[[123 148 127 126 108 128 128 122 132 124 121 131]
 [126 140 128 130 141 150 122  99 134 125 122 136]
 [129 112 129 135 146 131 128 127 120 121 138 126]
 [127 128 131 132 122 125 122 125 126 130 128 125]]
->
[[123 148 127 126 108 128 128 122 132 124 121 131]
 [126 140 128 130 141 150 122  99 134 125 122 136]
 [127 128 131 132 122 125 122 125 126 130 128 125]
 [129 112 129 135 146 131 128 127 120 121 138 126]]

[[157 126 152]
 [126 128 140]
 [132 104 139]
 [133 150 110]
 [133 137 116]]
->
[[133 150 110]
 [133 137 116]
 [126 128 140]
 [157 126 152]
 [132 104 139]]

[[101 123 143 129 154 112]
 [120 129 122 131 120 129]
 [146 126 122 132 111 147]]
->
[[120 129 122 131 120 129]
 [146 126 122 132 111 147]
 [101 123 143 129 154 112]]

[[109 134 137 133 114 133 134 136 136 123 119 105]
 [131 129 129 126 122 130 132 122 128 130 127 126]
 [126 124 129 135 116 134 126 127 121 131 134 133]
 [104 131 137 138 112 134 130 141 133 121 123 108]]
->
[[109 134 137 133 114 133 134 136 136 123 119 105]
 [104 131 137 138 112 134 130 141 133 121 123 108]
 [131 129 129 126 122 130 132 122 128 130 127 126]
 [126 124 129 135 116 134 126 127 121 131 134 133]]

[[129 141 125]
 [127 110 100]
 [122 116 129]
 [121 107 111]
 [117 121 125]
 [116 119 124]]
->
[[129 141 125]
 [117 121 125]
 [116 119 124]
 [122 116 129]
 [127 110 100]
 [121 107 111]]

[[129 133 123 128]
 [101 124 136 115]
 [128 139 118 127]]
->
[[128 139 118 127]
 [129 133 123 128]
 [101 124 136 115]]
---
[[127 127 128 136 135 150 126 126 154 125 127]
 [127 129 128 132 133 145 127 127 148 126 128]
 [129 130 129 131 131 135 130 130 138 127 129]]
->
[[127 127 128 136 135 150 126 126 154 125 127]
 [129 130 129 131 131 135 130 130 138 127 129]]

[[126 154 137 130]
 [126 151 143 126]
 [126 155 130 134]
 [127 152 117 140]
 [126 154 124 136]
 [127 148 111 142]]
->
[[126 154 137 130]
 [126 155 130 134]
 [126 154 124 136]]

[[129 131 130 131]
 [131 134 135 129]
 [130 128 126 132]
 [127 127 131 127]
 [129 118 123 126]
 [151 135 130 134]]
->
[[129 131 130 131]
 [130 128 126 132]
 [129 118 123 126]]

[[121 122 124 102 128 128]
 [132 120 149 126 129 128]
 [130 140 141 113 134 120]
 [143 131 110 117 136 143]
 [133 124 117 128 112 128]]
->
[[121 122 124 102 128 128]
 [130 140 141 113 134 120]
 [133 124 117 128 112 128]]

[[128 133 144 155 125 135 130 154 127 133 130 124 140]
 [127 126 130 149 118 123 132 132 128 127 121 133 124]
 [125 128 134 100 153 132 132 134 127 133 128 130 131]]
->
[[128 133 144 155 125 135 130 154 127 133 130 124 140]
 [125 128 134 100 153 132 132 134 127 133 128 130 131]]

[[124 128 128 128 128]
 [122 129 129 127 129]
 [122 129 129 127 129]
 [131 127 127 128 127]
 [119 131 129 125 129]
 [156 126 123 127 122]
 [120 131 129 125 129]
 [118 130 129 126 129]
 [121 129 129 127 129]
 [143 127 125 128 125]
 [123 129 129 127 128]]
->
[[124 128 128 128 128]
 [122 129 129 127 129]
 [119 131 129 125 129]
 [120 131 129 125 129]
 [121 129 129 127 129]
 [123 129 129 127 128]]
---
[[115 121 117 131 144 117 113 131 139 116 112 149 121 118 117 134]
 [114 122 117 131 145 118 112 131 137 116 112 148 121 119 116 134]]
->
[[114 122 117 131 145 118 112 131 137 116 112 148 121 119 116 134]
 [115 121 117 131 144 117 113 131 139 116 112 149 121 118 117 134]]

[[122 125 141 131 117 135 139 129 133 120 123 128 127 133 127]
 [126 116 127 130 145 136 100 116 115 139 145 140 156 142 130]
 [115 120 157 133 117 135 143 129 135 121 122 126 127 133 140]]
->
[[115 120 157 133 117 135 143 129 135 121 122 126 127 133 140]
 [126 116 127 130 145 136 100 116 115 139 145 140 156 142 130]
 [122 125 141 131 117 135 139 129 133 120 123 128 127 133 127]]

[[126 126 136]
 [124 130 139]
 [135 135 138]
 [121 136 148]
 [124 118 123]
 [108 130 132]
 [115 130 126]
 [128 131 124]
 [131 124 124]
 [101 124 105]
 [141 131 110]
 [132 116 133]]
->
[[132 116 133]
 [141 131 110]
 [101 124 105]
 [131 124 124]
 [128 131 124]
 [115 130 126]
 [108 130 132]
 [124 118 123]
 [121 136 148]
 [135 135 138]
 [124 130 139]
 [126 126 136]]

[[124 138]
 [141 139]
 [102 116]
 [127 137]
 [144 125]]
->
[[144 125]
 [127 137]
 [102 116]
 [141 139]
 [124 138]]

[[127 113 141]
 [123 114 149]
 [134 118 121]
 [133 127 116]
 [131 145 109]
 [138 122 109]
 [122 143 132]]
->
[[122 143 132]
 [138 122 109]
 [131 145 109]
 [133 127 116]
 [134 118 121]
 [123 114 149]
 [127 113 141]]

[[113 137 140 136 144 118 118 137 141 121 121 115 120 136 127 143]
 [112 140 130 113 115 136 145 128 115 115 129 114 118 137 106 114]
 [142 127 157 138 110 144 118 131 139 113 145 142 123 116 110 136]
 [157 135 131 136 147 111 122 151 118 115 150 136 145 116 127 100]
 [145 119 152  99 148 143 101 146 143 101 136 101 156 127 158 143]
 [117 131 114 114 144 121 119 140 124 131 143 145 121 119 113 140]]
->
[[117 131 114 114 144 121 119 140 124 131 143 145 121 119 113 140]
 [145 119 152  99 148 143 101 146 143 101 136 101 156 127 158 143]
 [157 135 131 136 147 111 122 151 118 115 150 136 145 116 127 100]
 [142 127 157 138 110 144 118 131 139 113 145 142 123 116 110 136]
 [112 140 130 113 115 136 145 128 115 115 129 114 118 137 106 114]
 [113 137 140 136 144 118 118 137 141 121 121 115 120 136 127 143]]
---
[[106 145 147 145 106 144 144 108 106 144 107 145 145]
 [104 153 154 154 105 155 154 105 106 153 106 155 154]
 [106 152 149 153 105 152 151 106 108 151 105 153 152]
 [147 114 114 116 149 112 115 146 146 112 149 113 114]
 [154 104 104 103 153 101 102 151 153 102 152 103 102]
 [106 153 153 153 106 154 152 106 107 153 104 154 154]]
->
[[154 154 104 153 107 106 152 154 106 153 153 153 106]
 [102 103 152 102 153 151 102 101 153 103 104 104 154]
 [114 113 149 112 146 146 115 112 149 116 114 114 147]
 [152 153 105 151 108 106 151 152 105 153 149 152 106]
 [154 155 106 153 106 105 154 155 105 154 154 153 104]
 [145 145 107 144 106 108 144 144 106 145 147 145 106]]

[[135 130 124 137 134]
 [138 130 121 147 136]
 [139 145 126 121 150]
 [136 133 125 132 141]
 [124 126 131 136 129]
 [138 133 128 129 134]
 [142 141 128 110 152]
 [126 125 126 134 131]]
->
[[131 134 126 125 126]
 [152 110 128 141 142]
 [134 129 128 133 138]
 [129 136 131 126 124]
 [141 132 125 133 136]
 [150 121 126 145 139]
 [136 147 121 130 138]
 [134 137 124 130 135]]

[[128 103 141 128 123 130 134 140 110 139 121 115 128]
 [131 122 123 130 131 131 128 116 129 116 127 139 135]]
->
[[135 139 127 116 129 116 128 131 131 130 123 122 131]
 [128 115 121 139 110 140 134 130 123 128 141 103 128]]

[[105 106 105 106 106 107 107 108 150 106 151 151]
 [151 150 149 149 147 148 148 148 107 149 108 107]
 [151 150 150 150 148 149 148 148 107 149 106 107]
 [106 105 106 105 108 108 107 107 149 107 149 149]
 [149 149 149 149 148 148 149 148 107 149 107 107]]
->
[[107 107 149 107 148 149 148 148 149 149 149 149]
 [149 149 107 149 107 107 108 108 105 106 105 106]
 [107 106 149 107 148 148 149 148 150 150 150 151]
 [107 108 149 107 148 148 148 147 149 149 150 151]
 [151 151 106 150 108 107 107 106 106 105 106 105]]

[[151 119 133 115 132 138 109 145 118]
 [150 117 131 123 135 132 101 142 122]
 [115 126 121 129 141 137 131 138 117]
 [155 118 135 118 135 138 109 143 120]
 [152 119 136 117 135 143 107 144 118]]
->
[[118 144 107 143 135 117 136 119 152]
 [120 143 109 138 135 118 135 118 155]
 [117 138 131 137 141 129 121 126 115]
 [122 142 101 132 135 123 131 117 150]
 [118 145 109 138 132 115 133 119 151]]

[[153 128 157 148 139]
 [151 123 154 126 135]
 [151 104  99 118 125]
 [103  99 109 117 153]
 [111 143 133 121 127]
 [136 125 157 144 103]]
->
[[103 144 157 125 136]
 [127 121 133 143 111]
 [153 117 109  99 103]
 [125 118  99 104 151]
 [135 126 154 123 151]
 [139 148 157 128 153]]

[[150 151 104 149 101 152 102 104 150  99 150 147 149 102 108 105]
 [108 107 151 105 149 105 150 150 105 149 104 104 107 150 149 147]]
->
[[147 149 150 107 104 104 149 105 150 150 105 149 105 151 107 108]
 [105 108 102 149 147 150  99 150 104 102 152 101 149 104 151 150]]
